In the rows, 128 means zero.
The rows below fall into families. The same turns and mirrors carry the whole set onto itself and the rows of a family onto each other. For each named row, which other rows are in its family? Write them in the order they are listed.
These 30 rows form 5 families of 6 rows each.
q161: [110 127 165 120 140 163 144 146 105 110]
q766: [146 137  89 130 140 109 118 122 140 124]
q14: [124 113 150 120  76 141 104 134 129 121]
q485: [146 109  93 134 152 110 126 117 130 132]
q675: [123 136 172 114 163 148 137 134 119 126]
q394: [134 145 120 137 170 130 147 121 120 110]
q116: [130 106 100 133  95 122 106 116 139 142]
q170: [134 154 133 110 167 139 144 139 120 107]
q41: [127 142 159 120 161 165 146 138 132 136]
q530: [137 138 109 107 165 137 155 117 129 132]
q356: [138 102 101 130  91 119 108 131 132 112]
q345: [112 120 173 125 112 163 134 142 103 126]
q264: [120 133 179 117 112 164 123 138 127 132]
q293: [139 129 110 130 174 144 152 132 135 127]
q972: [146 140  96 118 147 121 141 104 128 128]
q828: [148 118  95 150 111 118 113 120 122 142]
q600: [145 111  82 137 140 121 132 130 134 115]
q795: [142 112 100 129  98 118  98 153 129 131]
q395: [148 117  90 150 134 119 135 119 115 131]
q684: [110 113 181 109 117 151 118 136 117 126]
q111: [129 152 156 110 159 152 140 155 120 121]
q350: [139 134 126 120 181 128 141 122 130 131]
q653: [102 121 167 109 120 163 117 159 131 125]
q186: [118  93 146 113  90 131  95 141 127 127]
q747: [103 101 152 105 100 165 122 146 123 135]
q941: [107 133 154 108 157 159 152 129 124 114]
q37: [137  92 104 134 108 110  99 133 128 130]
q23: [112 103 143 140  87 146 100 146 125 137]
q573: [115 101 138 102  81 147 113 137 127 137]
q431: [129 107 119 126  90 137  93 155 133 146]

Same family as q684: q485, q675, q350, q186, q37
Same family as q356: q14, q41, q264, q293, q600
Same family as q431: q161, q170, q972, q828, q747

The rows below fall into families. The same turns and mirrors carry the whole set onto itself and the rows of a family onto each other. For each named row, which other rows are in its family? Write them in the order they are listed.
These 32 rows form 4 families of 8 rows each.
q398: [ 82 109 124 149 112  86 141 115 137]
q55: [113  85 107 132  86 141  92 157 150]
q237: [103 131 121 143 131  95 123 111 126]
q999: [102 117 144 105 109 106 113 127 118]
q919: [ 89  57 128 110  79 120 108 134 128]
q909: [ 80  62 115 161 109 124  81 124 141]
q721: [102  86 118 127  80 133  89 156 149]
q759: [128  96 114 150 108 150 130 150 148]
q985: [ 79  82  87 163  99  99  89 121 149]
q882: [102 110  81 133 122  79 135 112 130]
q409: [122 107 110  92 101 111 133 144 126]
q850: [124  80 128 122 112 154 108 152 133]
q223: [ 82  65 101 137 105 105  76 102 120]
q562: [137  82  86 127 122 133 148 130 127]
q979: [110  59  69 142 120 110 131 106 125]
q183: [141  82  88 111 126 139 112 123 113]
q199: [126  86 104 102 135 115 141 122 111]
q829: [134  96 103 149 120 155  95 138 136]
q123: [ 91  75  87 148 139  91 119  96 122]
q269: [ 87  42  92 144  94 117 101 116 133]
q407: [ 91  80 116 175 118 131  90 130 149]
q998: [ 87  91  85 171 105 105  95 124 153]
q647: [ 88  97 103 158 141  89 126 102 129]
q3: [ 87  84 139 117  91 119  78 128 124]
q34: [109 117 106 175 129 124 100 120 142]
q126: [101  96  75 126 120  78 131 108 125]
q603: [ 90  91 135 105  96  95 139 125 122]
q72: [112 100 124 100 130 103 143 123 113]
q510: [129  95  99  91 104 117 130 143 124]
q655: [107  76 142 110 101 141 102 149 129]
q741: [111  70  77 120 127 104 105  96 106]
q187: [ 94 106 121 177 108 122 122 134 155]

Same family as q237: q999, q223, q183, q829, q3, q34, q741
Same family as q919: q398, q759, q562, q979, q269, q603, q187

The rows below fall into families. The same turns and mirrors carry the whole set onto itself and the rows of a family onto each other. For each named row, which other rows are in its family? Write them in the order they are listed.
These 15 rows form 5 families of 3 rows each.
q693: [104 115 116 148 101 114 123  98 121 113 136 162]
q804: [120 119 125 155 102 101 133 103 112 125 165 153]
q674: [143 111 178 136 106 135 122 139 118 152  95 120]
q904: [135 151 137 114 161 126 170 134 120 113 138 126]
q808: [145 106 163 140 107 134 104 122 119 146  87 127]
q555: [137 110 180 132 117 132  97 137 125 142 102 122]
q862: [ 94 119 111 139 115 105 106 107 123 112 137 150]
q773: [133 156 144 116 165 122 145 147 117 116 148 122]
q900: [153 129 155 109 164 123 162 113 133 112 141 123]
q863: [151 164 143 101 125 137 152 135 132 121 160 130]
q656: [145 120 162 101  92 142 116 122 145 142 103 117]
q928: [157 155 145 122 163 132 155 140 113 123 134 124]
q246: [109 129  96 146 116 108 125 102 113 115 135 153]
q494: [107 136 104 119  79 114 126 113 129 130 141 138]
q15: [132  99 158 132 106 111 129 127 120 158  96 102]

Same family as q900: q804, q15
Same family as q863: q656, q494
Same family as q674: q693, q904
Same family as q773: q555, q862

